One turning vector, and how many steps it has turned
The counts run from 0 to 155.
[-23  -3 -23  38  -6 -39 -26  28  -9  -9  18 -12   0   0   2  27 -11   4
 -17  26  -5 -23  -3   9  22 -10  23  14   2 -38  -2   8 -46 -12  47   3
  13  34  16 -30  -1  -8 -20 -11 -20  -4 -31   8   1  33  28   9] : 104
[-21   5 -29  33  20 -15  16  18  22  -8  24  -6  36 -17  15  11 -46  17
   1  12 -32 -28   6  16  -7  -6   7  17  22 -12   4  -4 -30  -8  32 -25
  19  22  23 -49  30  42  10  -9  -3   2  -9 -19   2  17 -11  -4] : 126
[-12  -2  -7  16 -23   4 -23  21  32   1  -1   1   9  -2   9  27 -16   7
   0  13   2 -45  15 -15  -5   7   5 -20  14  -8 -14 -21 -67   8  -1 -20
  26  17 -12 -46   9  11  22  -8 -31   7 -25 -42   8  32  23  17] : 149
[ -2  19   1   8   7 -14  -1   3  42  31  20   0  -6  -1   5  35 -33   0
  18   8 -49 -47 -23   3  31 -32  -6  -4  32  -1  25  19 -40  20   4 -38
  20 -11 -18 -21  14  -8 -13   2  -9  -1 -17  22  13  23  28 -15] : 138
[-14  -5 -23  32  -5 -33 -25  32 -11 -17   8 -17   2  -4  -1  24 -18 -13
 -12  23   5 -17  -1   2  27  -5  23  19   8 -33  -5   8 -51 -16  52   8
  18  29   8 -29   0   8 -18 -16 -20  -2 -37   7   9  36  27  16] : 103
[-15  16  -6  13   2 -24 -42  37  25  19   1 -28  11   3 -11   8 -12   6
  10   8 -22 -11 -29 -23  16 -37  11  -8  23 -19   5  34 -44  -5  47 -11
  17 -10 -18 -34  -1   0  -9 -17 -17  -3 -32   9  -7  34   9 -26] : 38
[-16  15  -2  15 -14 -11 -12  18   6  21  14 -23   2   5  18  15 -23 -13
 -17   7 -16 -50 -36 -15  22   5  36  11  22  -3  23  11 -58  11  14 -39
  28   4 -18 -17  14   2   7  -5 -44 -30 -12 -25  19  18   7   7] : 85
[-16 -18 -17  37 -18 -14   5  -1  23 -18  16 -26  20   4   4  30 -23   8
   4  15 -42 -26  -9   9  -2  10   9   3  36 -13  19  17 -42  28  41 -27
  14   4   8 -43  27 -10  -2  25 -10   7  -4   1  -2  52   7   9] : 22
[ -2 -13 -11  50  -9   2  -6  20  14 -13   7 -28  18  13  14  23 -17   5
   6   7 -19 -17 -19   4  -3  22  12   2  22  -1  20   7 -47  13  58 -19
  18  -6  -9 -42  27   5   7  17 -15  -9  -9 -16  27  62   5  13] : 20
[-34  10 -11  24  -1 -35 -26  19  -7  10  30   7   4  -5  11  37 -14  22
 -32  12 -11 -29   5  30  26 -11   8   4  14 -15  -4   9 -26  -7  32 -33
  -6  40  11 -32  -6 -19   8 -11 -33  -4 -21 -21 -23  24  22 -25] : 107
[ -2  20  -7  -5  -2  10  -7  32  36 -36  -4  -1  -8 -19  -5  37 -28 -36
  10  -3   2 -33  36   9  19  -8  -9   7  25 -45  -6 -18 -51  -6  35  11
  12   4  -5 -33   7   9  -7  -5   8   6 -46 -21  -6  23  19   2] : 50
[-27   3   6   7   3   0  -8  13   5 -33  13  -8   9 -12  15  48 -17 -25
 -31   3 -12 -42  20  13  16   3   6   3  10 -36   8 -22 -45   5  31 -11
  -3  43  -5 -26  12 -12  -6   1 -32  -7 -24 -43  13  29  16  28] : 1
[ -2 -20 -24  17   6  -9  17   3  32 -23  29  10  10 -13   5  31 -46  -9
  14 -14 -19 -48   8  19  -8 -11  -4  23  36   4  21  26 -57  15  10 -26
  -3  22   9 -31  32  27  -2  21  -1   8 -19  19   7   9  17   0] : 74
[ 17  27 -29  18  41 -10  -5  52   3   7  22   6  18  -5  -5  10 -12  -6
  -6  -1 -26 -23 -23  15   1 -10  18  22   4   0   4  14 -23 -25  28 -30
   9   8 -11 -62   2  16  -2 -15   0 -21 -29 -42  -1   1  22 -14] : 61
[  0  -5 -18   6   8 -18 -14  22  -1 -13   2 -16   5  -2 -19  27 -13  -5
  -3   9 -10 -29  12 -27  40   8  16  22  27 -21 -26  18 -53  13  26  -6
  23  14 -20 -53  17 -24   0   6 -10   5 -48 -16   1  37  30  17] : 153
[ -9  25 -14   0   1   9  -9  28  34 -30   5  -8 -11 -12   4  39 -30 -34
   2  -8   2 -38  30  14  25 -12  -3  16  16 -53  -7 -15 -46 -11  35  15
  15  14  -8 -31   6  13 -15  -8   1   4 -39  -7  10  22  22   6] : 51
[  8  27 -18  25  30  -9  -5  15   4 -12  20  12  23 -19   3  32 -26 -14
  -8   1 -32 -28 -22  41   9 -20  11   4  17  15  38  12 -22 -17  31 -24
  -2  24  -4 -44 -17  32 -23 -21 -23 -22   1  10  16  13  28 -13] : 11
[ 15  15 -11  10  27 -17   1  12  -3   0  10  32  -4 -24   9  51 -31 -17
  -4  -3 -17 -28 -15  36  44  -6 -12  24  20  16  25  33 -40  -5  49 -11
 -10  11  -3 -30  13   6  -4  -8 -12  -8 -24   4  -2  10  33 -18] : 8
[  7 -23 -13  25   9   0   8   7  31 -18  26   8  -7   4  -1  30 -27  -5
  24 -18 -17 -33  -1  11  -2  -8  -5  24  28   0  26  28 -52  22  30 -20
  -1   7  -6 -26  44   4 -12  35  14   1 -26   3  22  33  27   4] : 72
[ -4   5  -4  32  -7   3 -31  21  38  -3  19  11   7 -13  -2  21 -10   6
  17  10  -4 -43  10 -12 -26 -13  15 -38 -10 -11  -1 -21 -63  13   9 -20
  13  13  14 -47  -4  20   0  -6 -21   0 -25 -32  20  30  23  13] : 147
[ -2  25   2  13  11 -10   3   1  43  28  27  -3 -10   3  10  34 -33  -6
  14   0 -41 -43 -26   3  38 -25   0   0  24 -15  28  14 -37  17  10 -36
  28 -15 -18 -17  16  -9 -18   9  -8 -14 -14   7  26  25  24 -13] : 137
[-10  40  -5  -1 -24 -13 -12   7  32  23  -6 -15  -3 -14  14  14 -41  -5
  -4  19  -1 -51 -15   8  20 -15  16 -16  30 -13  19  10 -54  -5  18 -11
  44  -5 -12 -18  -7  35   9 -25 -24 -17  -4  -5  -6  20  11 -17] : 34
[-20  13  -2  22   4 -25 -43  45  28  15  13 -25   9   0 -10  11  -6   7
  13  -1 -25  -9 -27 -18  11 -37   8 -12  10 -19   6  30 -47   1  48 -14
   5 -17  -4 -35   0  -9  -8 -11 -18   0 -37   7 -11  25   3 -29] : 39
[-24 -20 -15  26 -17 -14   3  -5  22 -19  18 -21  24  -1   1  31 -28  10
  -3  17 -44 -28   1  14   0   4   2   2  44 -13  11  20 -39  32  38 -29
   5  10   8 -41  26 -10  -1  21 -11  13  -3   8 -14  43   5   1] : 23
[ 13  30   9  13  15  -8   7  35  33 -18   8  -2  -1 -18  -7  31 -11 -34
  -7  13 -23 -25 -10  48   1  -2   4 -12  25 -22  41   1 -26  -5  51 -20
   0  -9  -4 -25  -8  -2 -22  -3   8 -27  -9 -32 -17  31  25 -15] : 114
[ 10  13  -9  12  -1  -2 -35   4  -2   6  26  19  15 -25   8   3 -24  -7
   8   3  15 -39 -11 -17   8 -17  33 -11   1  -6  11  19 -65  18  54 -19
  14  25   9 -21  17  34  -7   2 -15 -31 -24 -46  -2  -3   5   2] : 81
[-12  10 -27  10   0 -23 -24   6  15  24  24  30 -19   6  12  31 -26  25
  -8   4 -11 -38   4  21  27 -47  -3  14   8 -18  -2  20 -39 -14  16 -10
  10  40 -13 -32   8   7  -3 -13  -4   9 -33 -15  -8  14  50 -16] : 56
[-38  24   2  37   7 -10 -20  49  40  -2  26 -10  12   3  -6  20 -16  13
   2 -16 -35 -26  22   7  -4 -14   9  -9  24  -6   0 -21 -31   3   5 -43
  -4  -8  16 -45  -1 -15  19 -12 -21  -4 -31 -15  18  34  -8 -35] : 43
[ -4   3 -12  12  19 -20 -15  21  -3 -21  24  -8  -4 -17 -19  36 -13 -14
 -10  -6 -18 -39  16  -5  40  -2  12  18  10 -27 -10  33 -45  20  28 -12
   8  16   8 -54   8 -34 -12  15  -8  -1 -37   4 -15  24  30   5] : 155
[  7  46  -4  21   4  -8 -19 -13  18  -1  25  22   0 -34  -5   8 -39  -3
  17   8   3 -33  22  11  32 -15  28 -17  26 -11  12  11 -41  22  52 -11
  26   3  29 -19   7  23 -15   5   7 -29 -14 -13   4  23   9 -20] : 30
[  2  19  -7  -9  -3   1  -3  28  42 -24 -15  15  -1 -20 -22  28 -20 -18
  15  16 -17 -27  36  -2   7 -10  -7  -7  47 -23  -8 -20 -41  11  33  -8
   3 -11  -6 -39  11  -4  -2  -7  14   7 -51 -39 -14  33  23  -1] : 48
[-10  -1  -8  27 -20   5 -25  23  40  -3   9   9  10  -9   4  23 -13   9
   9  14  -1 -49  13 -13 -18  -5   9 -29  -2  -9  -4 -21 -67  15   1 -25
  19  14   2 -46  -3  17  13  -6 -28   7 -26 -39  12  30  21  16] : 148
[ -3  -1 -10   4 -36 -17 -18  18  19 -18 -21  22   1 -22  -3  31 -22 -14
   8  31  13 -28  18   4   2  -3  -1 -12  42   5   2 -16 -68  -4  33   0
   6  12  -2 -13  -4  31  10 -23 -25   4 -39 -12  -1  32  29   6] : 99
[-12  23  -8   5  -5 -26 -39  31  23  26  -3 -29  11   3  -6   4 -18   7
   3  15 -18 -15 -29 -20  21 -35  16  -8  31 -13   4  34 -48 -10  42  -9
  27 -11 -31 -32  -6  13  -4 -27 -19  -3 -26   6  -3  30  13 -19] : 37
[-10  23  -6   9   0  -6  -3  25  41 -11  -6  14   7  -8 -26  18 -17   4
  12  17 -36 -20  39  -7  -2 -15  10 -12  53  -4  -7 -32 -29  12   7 -35
   2  -9  -4 -38   6  -9   7  -9   6  -3 -41 -43   3  44  21 -12] : 46
[  0  -9   6  -4   3  26 -21  20  34 -10  15 -10  18  24  12  26  -7  -7
   5 -21  -5 -22   5  11   0 -13  -5  -2  43 -11  17   7 -39   6  34 -23
 -13  14 -64 -26  27  -1   3  22 -10 -14 -16 -52  23  34  19  -6] : 68
[  4  19 -16  18  20  -4 -21   1  13  -1  14  14  34 -11  -3  23 -12  -3
  -6  16 -31 -23 -23  39 -15 -33  21 -22  16  15  37   8 -26  -4  34 -25
  -9  32 -14 -39 -21  33 -26 -21 -24 -20   8 -16   9  23  29  -7] : 13
[  6  43  -6  20  13  -6 -21 -15   9  -9  32  16  15 -32  -6  10 -40  -1
  14   3  -1 -22  33   7  35 -14  29 -15  35 -12   8  13 -28  22  58 -12
  21   8  18 -25   8  23 -15  10  13 -26 -14 -10  10  23  -1 -21] : 29
[-13   3  12   3   3 -21 -32  32  14  -7  14  -1  21 -11 -16  31  -9 -25
  10  -8 -29 -18 -18 -14  20 -16   0  -4  48   9  12  29 -47  27  36 -41
 -26  -8 -13 -19   0 -25  -5   4 -28  -8 -36  14  -8  17   5 -27] : 90
[  5   4  -4  14  -2  10 -40   4  20   4  -1  13  35  -6   8  22   0  12
   3  14 -15 -17 -20  23 -23 -24   5 -39  18  12  27   9 -41   0  52 -23
 -12  24 -28 -33  -8  29  -1 -14 -28 -12   3 -39  -4  29  23  -8] : 15
[  9  27 -20  20  36  -9   1  20  -2  -9  16  16  16 -25   8  38 -33 -22
  -5  -8 -28 -31 -20  49  21 -10   0  14  14  19  34  20 -32 -18  38 -17
  -5  18  -2 -38  -7  28 -12 -18 -21 -18  -9  16  13   8  22 -18] : 10
[ -5  36  12   0  11  15 -19   7  22  15  24  -8  12 -14  28  26 -30 -15
   2 -11  -9 -38  -4  -9  43  -5   3  -7  13 -43   6   7 -38  18  57 -14
  20   2 -18 -18  29  -3  -1  10 -13 -17 -13 -48   3  10  -8 -11] : 133
[-11  -1 -22  24  -9 -31 -25  33  -7 -23  -4 -17   6  -8   4  25 -22 -16
  -3  27  12 -15   3  -1  26   2  17  14  21 -27 -10  -2 -58 -21  55  15
  17  22   1 -29   1  19  -8 -21 -21  -1 -43   5  12  36  23  12] : 102
[-11  16   1  35  -6 -12 -22  14  30 -25  23  25   4 -13 -18  23 -20 -18
  18   4 -14 -24  29  12  -6 -19  26 -20  36  11  21 -28 -46  12   8 -36
 -13   5  14 -10 -12  11 -13  -8 -20 -22 -29   3  42  38  17 -10] : 95
[-23  12   2  31   3 -20 -42  54  31  11  20 -15   8  -3  -7  14  -4  10
  13 -14 -25 -17 -18 -10   3 -31   3 -13   2 -21   6  23 -44   2  42 -20
  -3 -15  12 -40  -2 -17  -1  -8 -21   2 -37   6  -6  26  -2 -34] : 40
[  8  21 -31  14  27 -14  -9  48  -1  22  14  26  10  -5   6  21 -21  12
  -5  -7  -7 -23 -11  22  22 -17  -1  28  11   5  -5  22 -33 -28  28 -23
   5  14 -14 -56  10  19  15 -18 -10  -5 -41 -34 -10  -5  26 -31] : 59
